Some points:
< 0.18 -0.30  1.62  0.41 -0.23 -0.06  0.25  0.94 -0.54 -0.09  3.28 -0.33 -1.32
  0.01  0.70  0.18 -1.24 -1.97 -0.35  0.71  0.49  0.91  1.26  0.93>
<-1.45  0.58 -0.68 -0.44  0.07  1.12  0.85 -2.05 -1.46  0.35 -0.24  0.49 -0.86
 -0.33  0.93 -0.20 -0.42 -0.59  1.18 -1.25 -0.11  0.48  0.30 -1.68>
< 1.39 -0.91 -0.92  0.09  0.35  1.33 -2.00 -0.61 -0.27  1.26 -1.40 -0.86 -0.90
  0.54 -0.13 -1.03 -0.93 -1.02 -0.96  0.18 -0.29 -1.70  1.62 -0.30>
< 0.71  0.57 -1.97 -0.23 -0.74 -0.84  0.75  2.18  0.43 -0.25  0.82  1.37 -0.77
 -1.53  0.85  0.16 -0.24  0.68  0.63  0.15 -2.49 -1.38 -0.26 -0.10>
< 0.47  0.27 -0.17 -0.04 -0.29  0.74 -0.69 -0.67  1.06 -0.11  0.85 -0.77  0.83
 -1.26  1.56 -0.41 -0.67 -0.49  0.19 -1.22 -0.07 -0.03 -0.65 -0.27>
<-1.08 -0.93  1.97  1.30  1.42 -0.06 -1.49 -0.37 -0.48 -1.04  0.79  0.16  0.75
 -0.76 -0.32  1.24 -1.55  0.35  1.04  0.86 -0.45  0.74 -0.92  0.23>
< 1.37  0.20 -1.01 -1.07  0.18  1.10 -0.12 -0.37  0.41 -2.58 -0.24 -1.07  1.03
 -0.12  0.27  0.69  0.61 -0.84 -0.31  1.20 -0.02  1.28  0.07 -1.31>
< 1.16  0.82  1.03  1.28 -0.56 -1.45 -0.57  0.08 -0.94 -1.88 -0.87 -0.96 -0.21
 -1.36 -0.95 -1.09  0.20  0.66  1.29  0.81  1.34 -0.89  1.26  0.23>
< 1.18  0.52 -0.21 -0.33  1.08  1.10 -0.26  0.15 -0.44 -0.22  1.79 -0.40  2.35
  1.23 -0.67  1.05  0.05  1.02 -0.50 -1.62 -0.12 -0.74 -0.57  2.37>
<-2.49  1.69  0.65  1.61  0.86  1.33 -0.12 -0.44 -0.45 -0.29 -0.07  0.07 -0.48
 -0.47  0.89  1.12  1.64  1.91  0.21  0.08 -0.16  0.39  1.69 -0.68>
< 0.81  1.05 -2.21  1.96  2.19 -0.60  0.72 -0.73 -0.18 -0.07  1.41  0.17  0.09
 -1.04 -0.06 -1.17 -0.23  0.71 -0.96 -0.04  0.36 -0.05 -1.78 -0.24>
<-0.11 -1.35  0.14  0.39 -0.86 -1.03 -0.34  1.06 -0.46  0.00  0.26 -0.04 -1.11
  0.69  0.74  1.38 -0.38  1.58 -0.33  0.07 -0.42  0.89 -1.63 -1.64>
< 0.83  1.16  0.93 -1.64 -0.12 -1.67  0.53 -1.53  0.76 -2.63 -1.12  1.51 -1.24
  0.74 -0.10  0.42  0.68  0.21 -0.27 -1.43 -0.32  0.50 -1.23  1.20>
<-0.83 -1.36  0.00  0.04 -0.45  0.65  1.49 -0.83 -0.44  0.12 -1.21 -1.22  0.86
 -0.80 -0.21 -0.54 -1.66  1.06 -0.46 -0.04 -0.70 -0.24 -2.31  1.60>
< 0.09 -0.15 -1.22  0.18 -0.28 -1.14  0.61  1.29 -0.13  0.22  0.50  0.60  1.39
  0.94  2.60 -0.42  1.49 -0.21  0.34  0.21  1.32  1.20  0.18  1.40>
<-1.89  2.26 -0.23  0.52 -0.62 -0.60 -1.66  0.65  0.40  0.23 -0.58  1.29  1.45
  1.23  1.13 -1.48 -1.04 -0.96  0.50  0.38 -0.98 -0.84  0.19  0.88>
<-0.17  2.59 -0.35  0.17 -1.38 -0.85 -0.17 -0.15 -1.96  0.82  0.51 -2.07  0.51
  1.03 -0.47  0.54  0.98  1.19 -0.36 -0.09  0.56 -0.45  0.22 -0.52>
<-0.56 -0.35  0.44 -0.98 -0.12 -0.17 -0.12 -1.13  2.44  0.56  0.13 -1.90  0.13
 -1.12  0.89  0.40  1.99 -0.73 -0.38  0.50 -0.25  0.73 -0.38  0.61>
<-1.94 -0.72 -1.10 -1.05 -1.80  1.74 -0.91  0.42 -0.83 -1.21  0.49  0.44  0.14
 -1.57 -1.02 -1.27  0.73  0.34 -0.87  0.42  0.39  0.89 -1.05  0.57>
< 0.55 -1.77  0.15 -0.39 -0.32  0.42  0.52  0.03 -0.69 -0.14  0.20 -0.23  1.48
 -0.11 -0.02 -2.53  2.65  1.56 -0.24  0.26 -0.63 -0.84  0.34 -0.17>
< 0.74 -0.06  1.07 -0.86 -0.95  0.52  1.58  0.23 -2.84  0.67 -0.53  1.09 -0.36
 -0.60 -0.29  1.80  0.24 -0.71 -1.85 -0.51 -0.03 -0.68  0.79  0.49>
< 0.73 -0.16  1.08  1.24 -0.26  1.49  0.43  1.03 -0.59 -0.68  0.45  1.71 -0.25
  1.97 -0.59 -2.03 -0.56 -1.01 -0.31  0.65  0.62  0.98 -0.87 -0.24>
< 0.76 -1.57 -1.43  0.63  0.26 -0.33  0.47 -0.31  0.04  0.94 -0.65 -1.38  0.00
  1.50  0.44  1.04 -0.34  0.11  1.62 -0.09  0.64 -0.90  0.87  0.69>
< 0.56 -0.07  1.16  0.94  1.27  0.06 -1.08  0.61  0.00  0.64  0.13 -0.01 -0.49
  1.02  0.16  0.30  1.93  0.78 -0.68 -0.11 -1.34  0.33 -0.62 -1.47>
<-1.22 -1.95 -0.80  0.88  0.05 -1.44  0.49 -0.85 -0.09  1.01 -0.08  1.84 -1.24
  0.35 -1.06  0.41  1.64 -1.12  0.01  0.91  0.70 -1.20 -0.11  0.29>
<-0.18 -0.23 -0.70 -2.49  2.24  0.38  0.97  0.33  0.17  0.88 -0.04  1.69  0.60
 -1.14  1.04  0.33 -1.27  0.20  0.08  1.58  0.96 -0.29  1.47  0.65>
<-0.29 -0.36  2.57  0.57 -0.05 -0.08  2.68  1.13  0.53 -0.73 -0.98 -1.36  0.69
  0.49  1.30 -0.99 -0.61 -0.32  0.54 -0.48 -1.14 -1.09  0.51 -1.60>
<-1.11 -1.38 -0.63 -1.16 -0.55 -2.06 -0.06 -0.69  0.25 -1.23  2.11 -0.66  0.21
  0.03 -1.33  0.03 -1.21  0.10  0.91 -1.90 -0.11 -1.30  1.59 -1.12>
< 1.21  0.40  0.03  0.37 -1.28  1.33  0.14 -2.07  0.44  0.48  0.86  2.05  0.74
  0.52 -0.07  0.78  0.00 -0.89  1.53  0.37  1.39 -1.00 -0.22 -1.85>
<-0.83 -0.24 -2.05  0.75  0.69  0.33 -0.95  0.99 -0.84 -1.38 -1.61 -1.40 -0.63
  0.73 -0.45  1.12 -0.58 -2.64 -0.31  0.09 -0.50  0.22  0.46 -0.07>
<-0.02  0.60  0.29  0.05 -0.17  0.98  0.85  1.22  1.53  0.80  0.33 -0.66 -0.17
 -1.07 -2.78  0.71  1.47 -1.87  1.87  0.29 -0.81 -0.07 -0.48  1.07>
< 0.11  0.69 -0.02 -0.74  0.88 -1.18  1.07 -0.67 -0.09  0.97  1.20 -1.44 -0.16
  0.14 -0.40 -0.96 -0.22 -1.36 -1.73  0.29  0.27  1.18  0.21 -1.01>
< 0.07  0.51  1.16 -0.63 -0.34 -2.02 -0.66 -1.25 -0.90  1.19 -0.64 -0.36  0.62
  0.53 -0.34  0.30 -0.03 -0.30  0.19  3.20 -1.79 -0.04 -1.18 -0.05>
< 0.81 -0.12 -1.14  0.49 -0.88  0.94  0.83 -1.13  0.52 -0.85 -0.10  0.06 -0.94
  1.06  0.08  0.46 -0.70  2.73  0.61  1.73 -0.94  1.63  1.16  1.43>
<-0.20 -0.80  0.65 -3.32  1.01  1.03 -1.97  1.77 -0.31  0.39  0.22  0.24 -0.41
  0.97  0.25  0.29  0.10  0.29  0.69 -0.49  0.66 -0.74 -0.58 -1.15>
< 0.43  1.61  0.35 -0.44 -1.68  0.56 -0.09  0.43  2.46  1.10 -0.07 -0.13 -0.70
  0.29 -0.30  0.42 -1.75  0.72 -1.36  0.55  1.18 -0.77 -0.69 -0.65>
<-0.96  0.75  0.61 -0.93  1.72 -1.00 -0.08  1.02  1.33 -0.32 -0.44  0.52 -0.56
  0.54 -1.52 -0.99 -0.47  1.05 -0.97  0.35  1.05  0.24  0.80 -0.06>
<-0.39 -0.24 -0.07  1.30  0.88  0.43  0.67  0.78  0.58 -0.05 -1.32  0.80  0.47
 -0.62 -0.73  1.24 -0.37 -0.08 -0.72 -0.22  0.95 -1.96 -0.71 -1.18>
< 0.89  0.68  0.12 -0.79  0.99  0.32  0.38  0.44 -0.70  1.67 -0.55 -0.64 -1.73
 -0.35 -0.52 -1.55 -0.06 -0.07  2.47 -1.51 -0.70  1.94 -0.63  0.44>
<-0.13 -0.95 -0.46  0.64 -1.12 -0.67 -0.07  0.12  0.99  1.12 -1.40  1.62  1.74
  0.41 -2.13  0.40 -0.49  0.07 -0.59 -2.00 -0.49  3.06  1.69 -0.96>
< 1.33 -0.17  0.49  0.34 -0.78 -1.14 -1.63  0.64 -0.29  0.60 -1.00  0.14  0.71
 -3.08  1.24  0.29 -0.21  0.22  0.17 -0.54  1.68  1.04 -0.27  0.43>
< 0.45 -0.63  0.72  1.09  0.01  0.21 -1.53 -1.45  0.93 -0.63 -0.08  1.09 -0.73
 -0.66  1.03 -0.53  0.70 -0.23 -1.52 -1.08 -2.29 -0.56  1.04  1.54>
<-1.00 -0.19  0.11  0.28 -0.34  0.27  0.27 -0.25  0.63  0.34 -1.08 -1.05 -1.49
  1.01  0.37  0.08  0.12 -0.15 -0.02 -1.22  2.58 -0.83 -0.58  1.28>
There is one direction along which these points spread out most. Where along it does each point below lie, from 0 to 99? The average is 50, and the first point in the table lies past the average. One standard deviation of the points above along it is 16.
< 0.07  0.51  1.16 -0.63 -0.34 -2.02 -0.66 -1.25 -0.90  1.19 -0.64 -0.36  0.62
  0.53 -0.34  0.30 -0.03 -0.30  0.19  3.20 -1.79 -0.04 -1.18 -0.05> --> 38
< 0.56 -0.07  1.16  0.94  1.27  0.06 -1.08  0.61  0.00  0.64  0.13 -0.01 -0.49
  1.02  0.16  0.30  1.93  0.78 -0.68 -0.11 -1.34  0.33 -0.62 -1.47> --> 40
< 0.18 -0.30  1.62  0.41 -0.23 -0.06  0.25  0.94 -0.54 -0.09  3.28 -0.33 -1.32
  0.01  0.70  0.18 -1.24 -1.97 -0.35  0.71  0.49  0.91  1.26  0.93> --> 62
< 0.09 -0.15 -1.22  0.18 -0.28 -1.14  0.61  1.29 -0.13  0.22  0.50  0.60  1.39
  0.94  2.60 -0.42  1.49 -0.21  0.34  0.21  1.32  1.20  0.18  1.40> --> 34
< 1.37  0.20 -1.01 -1.07  0.18  1.10 -0.12 -0.37  0.41 -2.58 -0.24 -1.07  1.03
 -0.12  0.27  0.69  0.61 -0.84 -0.31  1.20 -0.02  1.28  0.07 -1.31> --> 42
< 0.47  0.27 -0.17 -0.04 -0.29  0.74 -0.69 -0.67  1.06 -0.11  0.85 -0.77  0.83
 -1.26  1.56 -0.41 -0.67 -0.49  0.19 -1.22 -0.07 -0.03 -0.65 -0.27> --> 42
< 0.71  0.57 -1.97 -0.23 -0.74 -0.84  0.75  2.18  0.43 -0.25  0.82  1.37 -0.77
 -1.53  0.85  0.16 -0.24  0.68  0.63  0.15 -2.49 -1.38 -0.26 -0.10> --> 37
< 0.81 -0.12 -1.14  0.49 -0.88  0.94  0.83 -1.13  0.52 -0.85 -0.10  0.06 -0.94
  1.06  0.08  0.46 -0.70  2.73  0.61  1.73 -0.94  1.63  1.16  1.43> --> 22
<-0.96  0.75  0.61 -0.93  1.72 -1.00 -0.08  1.02  1.33 -0.32 -0.44  0.52 -0.56
  0.54 -1.52 -0.99 -0.47  1.05 -0.97  0.35  1.05  0.24  0.80 -0.06> --> 58
< 0.11  0.69 -0.02 -0.74  0.88 -1.18  1.07 -0.67 -0.09  0.97  1.20 -1.44 -0.16
  0.14 -0.40 -0.96 -0.22 -1.36 -1.73  0.29  0.27  1.18  0.21 -1.01> --> 59
<-1.94 -0.72 -1.10 -1.05 -1.80  1.74 -0.91  0.42 -0.83 -1.21  0.49  0.44  0.14
 -1.57 -1.02 -1.27  0.73  0.34 -0.87  0.42  0.39  0.89 -1.05  0.57> --> 35
< 0.73 -0.16  1.08  1.24 -0.26  1.49  0.43  1.03 -0.59 -0.68  0.45  1.71 -0.25
  1.97 -0.59 -2.03 -0.56 -1.01 -0.31  0.65  0.62  0.98 -0.87 -0.24> --> 56
